Where one turn sends some rows of the set: a few examples, then the rows asked:
dum: [ 12  -6  11   5 -15  -6 -10  -1  -4 -20  -7   6   8  19 -15 -17  24 -28
  -1  32  19   4   1   0  -5  -2  11   8  -3  14   4   3  11   5 -10   6
   8  -5]
gisi: [  7  -6   7   2 -15 -10 -18  -8  -1 -25 -10   5   5  21 -18 -17  23 -23
   0  28  19   4   4   0  -2  -2  12   3  -6  17   2   3  10   6  -7  11
   9  -8]
Gik: [  1   1  10 -14 -27 -10 -13  -6  11 -26   0  -4  -2  17 -18 -13  19 -14
   2  47  19  -1   2   2  -5  -3   5 -11  -3   6   1   0  14   8 -11   2
  16  -1]
Sov: [ 18  16  12  -7 -26   2 -14  -9   8   8 -18  -2  18  13  -6   8  12   0
  -5   5  -2  11  -8 -11  11 -14   5   6   8  14  -5  -1   2   0 -25  -7
   4 -14]
dazo: [ 14  12   2  -9 -29   5  -4 -14   5   8 -16  -4   8  26 -14  12  20  19
   5  17  -4   2 -11  -7  22 -18  -7   1   2  17  -2   1   6   7 -17  -1
  10  -9]
soga: [  0  -9  14   3 -11 -23 -12  13  24   5  -4 -16  17   1  -6  -3  21   5
 -18  26   6   2  -3 -15   6  -5 -15 -16  -8  -7  -4 -10   2  -9   0  -1
   0   9]
zul: [ 14  16   7  -8 -24   0 -17 -13  11   7 -15  -5  16  16  -7   8  16   9
  -6   4  -6  10  -6  -8  16 -14   2   5   7  14  -7   2   0   4 -21  -2
   7 -16]
Sib: [  4 -16  11  17  -7 -13   1  13   7  12  -9 -10  13  15 -14  -1  25   2
  -6  31   7  -5 -11 -16  13  -8 -22  -5 -12   2  -2  -6   2  -9   9   8
   2  11]
beli: [ -2  -5  18  -1 -13 -22 -15  15  24   4  -6 -19  18  -2  -7  -3  22   6
 -14  27   4   2  -3 -15   6  -3 -20 -12  -7  -3  -6  -8   4 -10  -1   2
   5   7]
koz: [  1  -8  13  -1  -9 -25 -11  11  22   4  -7 -17  15   3  -7  -3  21   5
 -16  25  11   2  -5 -14   9  -7 -19 -13  -9  -6  -3 -10   2  -8  -1   8
   4  10]
pugub: [  1  10 -17  14 -17   0   9  -7 -17   8  -8  -2  15  10   4 -15  24   6
   1   8  -6   6 -11 -18  -3   5 -16  -9  -5  17   4  -5  12   8 -15 -10
  13 -11]
Lum: [ 10  -1  -2  16 -22 -29   0   4  -8   0 -17   6  13   0  16 -10  33   3
  -9  17  -2   4  -8 -15  -4  17 -13 -12  -5   6   4 -12   4   7  -1 -14
   7  -2]
kob: [  2  14   0   3 -21 -26 -20  -3 -11 -13 -21   0  -1   5   4 -11  26  -2
   5  19   3   1   6 -19 -10   8   7 -18 -11  12   8   1   0   3  -8 -27
   9  -7]
getot: [  5 -16  13  14  -8 -12   2  18   5  12 -12 -10  19  11 -12  -2  28   3
  -4  30   7  -4 -10 -13  12  -7 -23   1 -13   7   0  -8   6  -8   6   8
   3  10]
mapas: [ -1  -5  19   0 -15 -23 -10  12  22   5  -6 -16  18  -3  -7  -3  16   1
 -14  27   7   4  -5 -15   7  -8 -17 -12  -3  -6  -6 -13   2 -14  -4   1
   4   7]
Netaz: [  3 -16   9  13  -3 -18  -1  13   8   9 -14  -9  14  13 -13  -1  24   2
  -8  27  10  -3 -10 -14  17  -8 -21  -2 -11   2   0  -9   3 -10   6  13
   2   9]
zuri: [ -2  23 -10  -2 -25 -21 -15  -1  -5   2 -12 -14   1   8  -3 -11  24   4
  15  10 -11  -7   0 -28   6  -2  -9 -19  -2   1  -7   7   5  -1 -15 -20
  22  -4]
mizo: [ 15  17  10  -7 -28   1 -19  -9  11   6 -21  -3  17  12  -5   8  14   6
  -2   4  -7  12  -6 -12  11  -8   1   5   7  19  -9   2   2   0 -21  -4
   5 -16]
Kam: [  4   0   5 -16 -27  -9 -15  -5  13 -26  -2  -6   0  18 -19 -14  24 -12
   5  45  21  -1   3   1  -5   2   2 -11  -9  10   3   6  14  11 -12   4
  16   0]
Fegef: [  3  -3   4 -14 -25 -11 -15 -12   8 -28  -2  -3  -1  20 -20 -14  24  -9
   3  39  22   1   3   2  -4  -5   7 -11  -8  11   3   1  14  11  -9   9
  13  -1]
kib: [  3  12  -5  10 -19 -25 -12  -2  -3   7  -5 -16   8  21  -5  -9  28  -4
  12  30   6 -10 -10 -21  -5   9 -26 -22  -2  -2  -7  -3  -6  11  -1  -8
  32   8]
Dova: [ 13  13   0 -10 -34   9  -5 -13   5   8 -14  -3   8  28 -15  14  17  17
   7  20  -6   0 -14 -10  18 -17  -7  -3   3  13  -5   5   5   8 -13  -5
  10  -5]
mudev: [ 11  -4  -7  16 -18 -27  -5   4 -11   0 -16   3  12  -1  14  -9  32  -4
  -4  18   0   6  -9 -14  -7  18 -13 -13   1   6   6 -11   1   7  -1 -15
   6  -3]
ludo: [ 16  14   6  -3 -25   3 -16 -12  10   7 -16   0  20  15  -7  10  14   6
  -8   4  -7  12  -7 -13  12 -11   3   4   8  14  -9   2   1   3 -20  -7
   3 -14]
ger: [ -2  18  -7  14 -10  -3  -5  -8 -11  -2  -5  -8   7  31  -9 -15  24  -5
   4  27  14  -4  -8 -14 -19   9 -11 -16 -19  20   4  -4   5  15  -8  -7
  26  -2]
mimaz: [ -1  23  -7   0 -31 -21 -19  -3  -5   0 -14 -12   1  11  -7  -7  24   3
  15   9  -8  -8  -4 -30  12   1  -7 -19  -4   3  -7   8   6   0 -16 -17
  23  -5]
mot: [ 12  15   4 -12 -35  10  -4 -11   4   7 -13  -5   6  27 -15  14  15  14
   5  26  -1   1 -13 -10  19 -16 -11   0   3  13   1   4   4   4 -18  -6
  11  -9]
Kepu: [  9  -7   4   7 -14  -5 -12  -7  -1 -21  -8   7   5  21 -17 -18  20 -25
   1  30  18   3   2  -3  -5   1  13   4  -6  15   0   7  12   7  -9   8
   7  -6]
bez: [  3  11 -16  14 -25   1   5  -8 -15   8  -7  -1  16  11   3 -13  25   5
  -2   5  -3   7 -16 -19  -1   8 -13 -10  -8  18   5  -6  13   9 -15  -7
  14 -14]
geg: [  3 -14  12  13 -12 -12   3  15   3  10  -7  -9  16  14 -12   0  25  -1
  -8  31  10  -3 -11 -15  15 -12 -25   2 -10   2   2  -7   4 -12   5   7
   4   9]
zuso: [  3  -1   3 -13 -28 -10 -15  -8  11 -26  -1  -2  -2  19 -19 -16  20 -12
   3  42  19   0   3  -1  -6  -4  10 -13  -7   5   2   6  15  11  -9   3
  13   0]
Goreg: [ 15  13   1 -12 -37  10  -5 -10   4   8 -16  -5  12  27 -14  11  20  17
   8  22  -2   1 -13 -10  16 -16 -12   2  -2  20  -2   5   7   6 -15  -3
  12  -6]
tovo: [ 11  -7   9   3 -15  -8 -13  -1   0 -20 -14   6   7  15 -15 -17  23 -26
   4  30  18   3   2  -1  -5   5  11   5  -6  19   2   4  12   6 -10   9
   7  -8]
zeduk: [  3  16  -1   2 -19 -27 -19   0  -9 -16 -21   1  -4   6   3 -10  29  -4
   5  21   4  -4   4 -17  -7  11  10 -19 -14  10   6  -1   7   3  -8 -25
   7  -4]
Moreb: [  0  14  -1  15 -20 -27 -10   0   1   7  -6 -14  11  24  -6  -9  27   0
   9  27   3 -13  -7 -21  -2   8 -26 -18  -7  -1 -10  -2  -4   9  -1  -7
  34   9]
ziru: [ -4  16  -6  14 -14  -2  -5 -13 -15   0  -5  -8   7  29  -8 -15  23  -1
   8  28  15  -1  -4 -16 -19   6 -12 -17 -17  21   8  -3   0  14  -7 -11
  24  -4]

zeduk turns into mimaz
Netaz turns into gisi
Where do these go?
soga turns into zuso
getot turns into tovo
kib turns into ziru
geg turns into dum

